128 stands for zero in the data rows.
Each pair is two rows. How far apart are they, by a hidden measure? 0 means very close, and 12 very far.
[121  97  72  61  81  86 108 152]
[ 97 103 137 140 140 152 182 167]: 7
[134  92  91 106 115 132 151 167]
[173 221 187 178 186 148 114  98]: 12
[108 126 104 137 160 117 115 115]
[133  94  72 121 123 133 140 135]: 3
[128 148 156 145 141  99 105 162]
[124 133 118 118 157 159 145 132]: 3
[ 95 118 143 102  85  94 126 140]
[101 113 104 125  94  51 105 107]: 5
[ 85 104  99 116  98  55 102  85]
[119 133 105 123 152 154 147 117]: 4
[117 143 168 156 135 130 149 144]
[156 138 144 150 159 159  98  97]: 2
[105  98 101  93 118 126  95 114]
[172 139 151 145 163 136  80 148]: 5
[168 156 161 105  78 110 120 137]
[128 111 117 142 175 150  86 105]: 10
[100 117  96 116 168 166 128  93]
[ 84  77 112 140 101  64 106 145]: 3
[114 121 135 139 146 113 121 143]
[120 121 110 111  81  63 109 124]: 4
[ 96 111 147 173 170 177 147 105]
[123 102  86  68  65  63 111 147]: 10
[142 147 118 118 153 192 131  95]
[129 124 151 183 183 149 143 159]: 2
[122 119  98  91  83  69 102 129]
[154 172 142 127 115 120 153 125]: 5
[ 94 105  80  92 149 170 141  94]
[142 141 139 102  79 106 141 151]: 10
[139 159 148 123 134 112 119 148]
[123 126  99 106  92  80 123 132]: 2
[137 129 103  91  72  89 139 150]
[146 165 134 141 140 149 142 105]: 4
[117  97  78 119 105 118 166 141]
[110 114 167 189 175 142 130 133]: 7
[132  76  87 115 123 151 148 151]
[122 108  89 100 112  87 119 147]: 3
[127 153 153 113  90 139 154 104]
[134 118 124 101  91  91 119 155]: 8
[ 90  99 113 117 146 172 163 124]
[153 121 115 151 169 159 137 155]: 7
[112 131 144 104  77  83 143 160]
[115 118 123 123 147 151 149 145]: 6
[148 131  84  95  88  53  93 133]
[108 135 154 167 142 139 170 148]: 9
[140 153 161 156 137 122 113 115]
[102  90  79 106 115 114 164 153]: 10
[117 118 142 159 146 156 152 116]
[169 181 149 146 161 178 151 109]: 5
[127 124 112  98 107  96 105 126]
[136 143 150 128 119 147 169 150]: 3
[172 142 130 144 144  99 115 160]
[159 148 136 133  98  92 128 146]: 4
[126 108  86  79  78  79  84 120]
[191 162 157 166 170 139 119 154]: 4
[107 121  93  93  95  72  92 109]
[ 90  82 105 138  97 100 106  74]: 5
[ 85 103  91 120 183 155 141 105]
[144 118 146 170 166 163 141 144]: 7
[194 197 183 197 179 142 129 166]
[126  80  91 127 124 133 156 158]: 10
[ 99 127 134 112  95 136 153 111]
[164 150 156 143 161 160 134 158]: 5
[104  68  74  73  76  88 118 137]
[100  94  63  92 109 118 146 121]: 1
[176 158 184 175 130 109 129 157]
[138 116 116 151 148 127  92  83]: 6
[105 123 144 123 111 133 119 109]
[178 125 110 128 133 121 101 149]: 10
[ 92  81 104 114 136 171 147 115]
[ 95 123 129 138 157 150 104  81]: 4
[156 150 121 116 144 132 142 163]
[133 179 199 165 173 159 143 137]: 10
[116 145 147 173 161 144 137 109]
[ 88  77 109  96  75  81 113 128]: 3
[114  88  97  96  92 136 140 141]
[123  94  98 146 172 141  90 108]: 2
[138 142 145 162 145 147 139 100]
[120 133 186 154 123 137 133 140]: 4
[151 150 151 170 158  95 107 140]
[126 109  84  84  98  73 102 151]: 6
[179 178 171 133 144 127  72 121]
[177 205 169 140 144 155 108  97]: 3
[122  87  96 142 124 103 120 144]
[145 152 151 150 135 132 142 141]: 6
[140 120 137 165 152 130 126 138]
[118 114 143 170 117 103 102 106]: 5
[125 135 160 180 156 149 151 123]
[178 183 164 176 159 140 150 145]: 6
[120  85  83  69  96 143 126 138]
[121 111 118 141 152 134 115 120]: 3
[157 138 126 156 166 126  83 126]
[123 111  86  89  71  66  80  95]: 2
[160 192 172 155 131 134 141  96]
[157 114  61  70  82  69  97 142]: 12
[148 170 179 172 125 107 139 162]
[158 183 159 150 158 147 139 126]: 2
[136 151 135  95 118 154 152 143]
[129 133 113 101  85  93 124 111]: 3
[121 143 140 140 117 120 161 153]
[102  91 102 103  96  65  71 123]: 4
[141 164 155 135 137 140 141 142]
[106  88 121 133 168 161 140 143]: 8
[123 162 168 159 157 173 139  94]
[108 121  95 102 123 135 121 114]: 8
[116  97  99 100  52  56  92 110]
[144 124 101 121  71  54 156 157]: 6
[ 79 101 103 122 149 144 115  79]
[135 128 147 155 155 147 146 157]: 5
[184 213 192 145 102  88 124 133]
[131 165 173 169 181 174 165 137]: 11
[ 86  70  96 123 135 149 138 112]
[ 89  87 137 185 162 111 125 135]: 3
[113  83  85 136 125 122 117 101]
[113  92 112 115  91 127 147 131]: 3
[168 175 201 179 148 167 171 162]
[141 147 160 160 146 125 117 137]: 4
[167 177 133 155 156 104  86 121]
[125 127 122 133 138 136 110 117]: 6
[139 169 181 130 121 169 145 126]
[183 179 158 123 125 130 108 122]: 7
[163 171 177 157 127 116 139 166]
[107  91 114 133 134 124 135 130]: 8
[148 173 155 135 145 159 129 104]
[ 98 124 123  94 118 134 138 132]: 6
[145 163 147 111 119 163 152 132]
[ 84 111 127 130 146 139 152 125]: 6
[134 193 194 153 137 171 118  67]
[108 106 104 109 130 120  77  85]: 12
[ 80 103 108 127 141 129 122  94]
[122 121 110  87  86 122 157 143]: 5
[127  86 113 110 111 108 113 164]
[102  85  94  82 107 131 125 143]: 3
[125 172 158 123 135 155 121  91]
[115 111 106  83  70  44  62 111]: 6
[152 173 164 118 136 152 122 138]
[ 92  88 137 177 179 145 147 131]: 6
[ 90 117 160 184 188 152 137 124]
[157 165 193 185 168 155 118 133]: 7
[110 115  83  82 108 106 124 118]
[148 186 195 152 142 169 166 142]: 10
[110 111  97 121 134 150 117  84]
[135 178 185 189 157 135 121  80]: 10
[ 81 103 104 102  73  49 145 125]
[168 181 183 158 157 157 133 139]: 4
[112 118 115  93  76  69 105 147]
[133 170 168 149 154 157 157 138]: 4
[ 86 105 106 108 105 120 132  99]
[ 87  88 115 119 125 126 105  92]: 2
[124 139 126 139 176 168 123 101]
[119  92  72  90 131 155 108 102]: 4
[125 147 126 111 135 128 146 146]
[101  95 141 189 182 153 149 147]: 4
[117 135 167 176 172 152 141 134]
[130  73  88 145 118  99  82 110]: 6
[114  96 110 114  80  97  97 113]
[176 196 184 164 138 154 148 122]: 8
[106 118 114  90  97  91 114 135]
[140  73  55 117 116  90  63 112]: 6
[ 99  98 119 170 163 137 133 122]
[105  89 123 113  69 101 145 140]: 4
[169 157 129 140 166 170 133 125]
[160 159 164 151 143 113 125 148]: 3
[110 117 119  99  90 103  87  78]
[115  97  83  75 139 168 153 133]: 10
[131 116 125  93 118 173 125 116]
[208 178 160 180 175 164 143 148]: 10
[135 153 158 148  95 115 174 141]
[101  95  96 112 137 135 137 128]: 11
[122 119 133 129 136 126 107 134]
[191 176 159 157 156 159 164 159]: 7
[112 112 121 110  74  83 135 129]
[122 125 119 118 144 131 131 145]: 5
[117 159 183 174 160 142  97  88]
[101 126 107 107  97  66  90 108]: 8
[110  83  84  86 132 148 161 163]
[170 151 133 128 128 137 134 132]: 11
[136 109 102  84  72  98 129 141]
[105 143 161 155 145 145 124  95]: 8
[122 158 164 148 141 132 111 117]
[122 143 135 127 120 119 123  97]: 2
[134  97  94  86  86 114 125 138]
[130 135  89  95 142 148 128 110]: 2
[110 102 112 121 136 138 134 130]
[141 134 162 162 147 135 148 171]: 4
[120 165 145 113 137 147 139 120]
[130 170 173 186 143 118 154 130]: 5
[ 95 125 162 150 136 134 131 121]
[113 140 108 109 166 157 104  88]: 6
[111 123 120  69  48  78 109 100]
[204 168 144 171 184 126  81 135]: 8
[104  65  59  71  80  81  90 124]
[132 132 104  94 109 136 166 150]: 4
[180 175 139 154 136 117 133 130]
[145 102  66  43  96 103 106 139]: 10
[108 135 112 122 144 129 132 106]
[ 90 108 131 151 155 147 143 117]: 3
[ 85  81  99 112 162 149 148 151]
[139 136 153 152 155 159 185 185]: 8
[156 142 155 164 160 182 174 152]
[205 192 194 200 142 131 128 140]: 10
[157 135  98  86 105 151 111 106]
[101 107 107 102 104 114 137 122]: 3
[116 108 106 123 148 145 131 126]
[121 117 136 165 131 123 121 129]: 5
[183 194 179 142 108 112 123 129]
[118 101  91  91  73  97 124 125]: 10
[144 103 108 131 115  99 136 155]
[165 198 166 167 145 131 144 107]: 9
[ 99 118 114 156 163 161 134 103]
[204 145 142 194 151 124 133 152]: 12
[162 144 130 152 159 152 137 151]
[111 100 130 177 164 132 135 148]: 4
[146 113 123 166 160 177 183 167]
[146 139 144 129 116 110 113 141]: 5
[130 136 139 162 167 137 116 105]
[132 108 106 142 163 138 117 143]: 6
[ 72  80  89  99  76  74 118  89]
[133 152 164 161 147 111 103 119]: 4
[ 96  97 139 171 157 172 190 151]
[139 151 135 128 162 147 124 119]: 5
[ 89  89  84  95 136 153 137 100]
[ 96 111 103 115 138 158 167 122]: 2
[107 103 152 141 115 131 126 128]
[121 126 132 176 175 173 177 143]: 5
[134 128 138  92  72  81  77 127]
[ 69 101 144 156 143 163 174 112]: 8
[116 108 109 104  89  75  71 115]
[125 113 111  97 115 115 128 147]: 3
[135 135 153 135 129 129 117 126]
[133 120 108 110  99 119 168 162]: 5
[ 79  94 123  82  84  80  70 116]
[173 204 174 181 180 121 101 118]: 10
[115 152 168 165 153 134 112  95]
[111 132 137  91  75  53  34 101]: 2
[147 181 172 144 138 132  97  80]
[136 120 120 128 168 211 200 161]: 12
[132 103 102  98 144 130 123 168]
[ 70  87 138 138 123 144 162 107]: 11
[107  98 105 159 145 130 137 111]
[128 130 144 130  89  61  52 113]: 6
[110  95  73 133 175 142  96 102]
[109  92  74  78  77  86 114 119]: 5
[133 138 190 190 145 129 125 130]
[135 147 146 126 111 128 115 101]: 2
[ 84  76 105 118 105 101 121 126]
[168 180 174 170 155 177 161 120]: 9
[ 89 124 130 130 131 136 138  93]
[120 100 104  74  58  63  79 135]: 6
[ 90  87  99  97 120 127 120 117]
[ 90  90  97 103 102 145 167 117]: 2
[123 113 102  91  87 127 144 128]
[151 124 115 116 156 172 145 147]: 3
[131 154 181 178 118 112 128 129]
[112 110 125 158 150 127 159 166]: 10
[159 123 142 208 193 136 108 134]
[142  97 104 160 182 150 113 146]: 6
[147 112 110 140 127 144 166 158]
[ 96  98 105  80 114 125 127 128]: 5
[118 106  88  59  83 144 172 161]
[152 183 179 154 128 156 149 103]: 12
[193 228 170 132 155 161 137 118]
[116  89  96 115 103 117 119 115]: 9
[112 134 101  99 111 117 119  94]
[ 69 121 155 139 101  98 133 105]: 7
[105  79  90 102  75  78 120 115]
[129 131 108  40  49  54  82 147]: 2
[146 160 125 105 141 126 109 124]
[117 116 119 130 159 141 111 123]: 4
[112 127 106  89  95 125 135 109]
[ 96  92 107  84  81 103 118 137]: 3
[197 217 203 197 158 128 139 138]
[ 83 106 102  85 103 114 119 102]: 12
[133 125 120 134 151 124 116 134]
[129 134 107 105 108 131 143 125]: 2
[ 75  91 131 127 121 138 165 143]
[116 105  62  88 135 172 160 113]: 7
[101 105 117 141 161 131 144 144]
[ 92 119 122 108 117 159 149  99]: 6
[113 156 145 136 161 152 116  91]
[120 114 131 136 152 143 137 138]: 4
[118  99  89  87 127 114 120 154]
[126 159 124 104  94 106 137 116]: 10
[153 137 107 141 167 169 159 143]
[128 116  85  77  85  83  71 114]: 2
[115 102 112  85 105 165 165 139]
[188 146 124 177 166 117 130 152]: 10
[180 204 189 166 164 164 141 127]
[157 173 144 150 148 122 145 151]: 6
[120 143 164 171 153 113  98 110]
[ 76  96 109 101 117 132 133  96]: 6
[159 192 212 169 118 111 126 136]
[120  71  74 144 150 111  92 136]: 12
[123 122 162 139  87  99 126 132]
[104 107 109 108 116 115 121 118]: 7
[120  94  93  84  82  96 135 158]
[209 222 166 146 196 189 126 126]: 7
[100 127 178 154 131 118 117 128]
[144 158 176 182 153 168 171 125]: 4
[134 114 104  98 124 132 147 156]
[112  92 114 107  80 140 169 155]: 5
[118  94 105 117 122 131 118 114]
[134 125 149 158 146 152 163 169]: 2
[139 109 114 130 117 111 124 146]
[160 191 174 140 153 179 120  87]: 9
[130 103 100 155 156 131 114 133]
[159 119 132 173 151 118 103 141]: 4
[195 175 156 142 128 127 119 143]
[140 144 132 115 104 132 179 153]: 4
[129 158 131 115 118 129 154 143]
[179 147  98  81  99 128 128 171]: 6
[135 168 175 157 171 157 122 116]
[190 191 185 155 126 132 104 116]: 7
[128 161 173 151 118 108 117 127]
[117  93 105 155 122 105 112 124]: 7
[123 123 114  70  66 108 120 135]
[127 101 104 155 180 161 147 145]: 6
[161 104  95 142 154 162 137 142]
[106 110 154 127 129 169 113  98]: 12
